Questions about the array below. Indices start at 1.
1) What is the bottom-left entry?
2) What is the entry in row 1 and column 3?
3) What is the bottom-right entry?
4) What is the entry directly above 357?
5) What is the entry in row 3 and column 3?
6) What is the entry just left of the centre entry?
7) What is the entry directly above 121?
[[313 329 226 160 307]
 [610 406 307 121 918]
 [431 311 185 104 632]
 [274 594 308 265 201]
 [264 534 157 259 245]
 [357 311 178 120 466]
 [264 438  98 262 403]
 [678 519 392 174 987]
 [317 343  98 273 585]
 [518 329 228 104 787]
 [296 370 308 217 201]]
1) 296
2) 226
3) 201
4) 264
5) 185
6) 311
7) 160

Questions about the matrix below. Counting starts at 1.
1) Give the entry just left of -33.4.
2) Give the entry directly above -9.0.
3) Give the entry directly above -24.5.
4) Give the entry directly above the smallest entry.
5) Give the entry just left of -9.0.
6) Give the entry just left of -19.0.
7) Give the entry at row 1, column 2.
8) Give the entry just right of 3.0.
  0.9    1.6   10.7    8.8   -7.6   -4.7
 -2.9  -33.4  -24.5  -41.7    3.0   33.1
 -1.4  -19.0  -28.6   -7.2   -9.0  -14.2
1) -2.9
2) 3.0
3) 10.7
4) 8.8
5) -7.2
6) -1.4
7) 1.6
8) 33.1

[[-24.5  -8.8 -34.4 -18.4 -21.8  28.0   9.6  20.4 -32.9  21.8   3.2  -9.1]
 [ -3.7   0.4 -33.7 -20.0  -9.0  36.7 -20.0  22.5 -36.3  -2.2  15.1 -12.1]
 [ 27.2  -3.8  34.4   6.8 -45.2  13.5  22.3  13.2 -11.1  -5.7  11.3 -15.2]
 [ 22.6   0.5 -28.2 -16.7 -55.5  14.3  15.4 -10.2   6.4  18.7  -6.1  -0.3]
 [  6.0  48.7 -21.4  29.2 -32.9   3.4  22.0  -7.9 -12.2  -2.8  -2.9 -22.9]
 [ 15.2  21.7 -23.9 -22.9   0.5  18.6 -11.3  14.5 -26.5 -15.8  -7.9  -4.5]
 [ -8.3 -11.3 -17.0   1.0 -10.2  23.5 -45.3  17.9  15.9 -14.5  13.3 -35.4]
 [-21.1  20.4   6.1 -16.6  -6.6  33.1   6.4  35.2  11.6   8.5  21.3   4.0]
 [ 18.9  14.2 -24.1  -7.8 -12.2  24.6  -1.7 -11.0 -32.5 -32.1  -5.8 -16.5]
 [-20.3  27.6   7.2  -6.6 -12.3 -22.0 -11.8  22.3 -16.8   2.3 -41.9 -10.9]
 [-13.9  14.1   0.7  -0.9 -39.3   9.7   4.8  32.9   2.7 -20.0  -1.9  35.4]
 [ -4.9  44.4 -35.3 -24.7 -17.3 -24.4  22.9  25.1  13.1  12.6 -14.6 -18.5]
 [-13.3  29.6   7.2  21.7 -20.7   3.2 -33.5  13.9 -17.8 -22.4 -19.6 -16.7]
 [ 18.5 -23.1 -11.8   3.2 -38.0   9.5   5.2  13.7  -1.2  27.6  -8.0  11.0]]
Counting starts at 1.
The entry at row 1, column 1: -24.5
The entry in the bottom-right corner is 11.0
The entry just left of -20.7: 21.7
The entry just left of -21.4 is 48.7
The entry just right of 25.1?
Answer: 13.1
The top-right entry: -9.1
The top entry of the column that holds the largest entry?
Answer: -8.8
The entry in the bottom-left corner -> 18.5
The entry at row 3, column 1 -> 27.2
The entry just left of the smallest entry -> -16.7
The entry in row 2 and column 1 -> -3.7
The entry at row 2, column 2 is 0.4
The entry at row 3, column 3 -> 34.4
The entry directly below -15.2?
Answer: -0.3
The entry in row 2 and column 3: -33.7
The entry just left of -2.8: -12.2
The bottom entry of the column that holds the largest entry?
Answer: -23.1
The entry just right of the smallest entry is 14.3
The entry directly above 44.4?
Answer: 14.1
The entry directly below the largest entry?
Answer: 21.7
The entry just right of -4.9?
Answer: 44.4
The entry just left of 25.1: 22.9
The top entry of the column that holds the smallest entry?
Answer: -21.8
The entry directly above the smallest entry?
Answer: -45.2
The entry just right of 14.1?
Answer: 0.7
The entry directly below 12.6: -22.4
The entry at row 1, column 3?
Answer: -34.4
The entry just right of -1.2 -> 27.6

0.11	-0.04	0.04	0.04	-0.05	0.01	0.07	0.12	0.04	0.23	-0.02	-0.04	0.04	0.12	0.14	0.19
0.08	0.20	0.02	0.05	0.01	0.11	-0.10	0.01	0.03	0.14	0.05	0.11	0.06	0.01	0.05	-0.05
0.12	0.04	0.07	0.14	0.09	0.12	-0.01	0.16	0.03	-0.26	-0.03	-0.07	0.16	0.12	0.00	0.15
0.04	0.13	0.03	0.10	0.06	0.03	0.10	0.15	-0.04	0.28	0.11	0.03	0.03	0.08	-0.02	0.26
Which number is the bottom entry of the column that holds the largest entry? 0.28
The last entry of the largest entry's row: 0.26
Which number is the 1st entry in reading order? 0.11
The smallest entry in the last column: -0.05
Which number is the bottom-left entry? 0.04
The largest entry in the first column -> 0.12
The entry just left of the smallest entry is 0.03
The entry just right of the largest entry: 0.11
Which number is the smallest entry? -0.26
Which number is the last entry in the row that holds the smallest entry? 0.15
Which number is the smallest entry in the last row? -0.04
The 3rd entry in reading order -> 0.04
Which number is the entry directly above the smallest entry? 0.14
The third entry from the end, reading row by row -> 0.08
Which number is the entry directly above -0.03? 0.05
Which number is the 3rd entry on the main diagonal? 0.07
The entry in the top-right corner: 0.19
The 2nd entry on the diagonal from the top-right corner: 0.05
The 2nd smallest entry is -0.10
Which number is the entry just right of -0.10? 0.01
The second entry on the main diagonal: 0.20
The 3rd largest entry -> 0.23
Which number is the 5th entry, reading row by row? -0.05

B =
[[7390 4210 5627 5882 7043 4144 4567 5645 4945 6284]
 [4513 4011 4065 3874 2314 7030 5590 4980 1156 7059]
 [3324 3890 4251 3366 2564 4489 6841 7444 4873 5038]
 [1582 6489 6573 8152 3264 5610 2827 4930 2515 4964]]
The entry just right of 4144: 4567
The entry just left of the largest entry?
A: 6573
The 1st entry, reading row by row?
A: 7390
The entry just left of 6284?
A: 4945
The second entry from the end, reading row by row: 2515
The entry just left of 5590?
A: 7030
The last entry in the row that holds the largest entry?
A: 4964
The entry just left of the smallest entry -> 4980
The entry directly below 6841: 2827
The fifth entry, reading row by row is 7043
The third entry on the main diagonal -> 4251
The 2nd largest entry?
A: 7444
The second entry on the main diagonal -> 4011
The entry just left of 4489 is 2564
The 5th entry from the end, reading row by row?
A: 5610
The largest entry in the last column -> 7059
The bottom-left entry is 1582
The entry just right of 5627?
A: 5882
The entry just left of 5882: 5627
The second entry on the diagonal from the top-right corner -> 1156
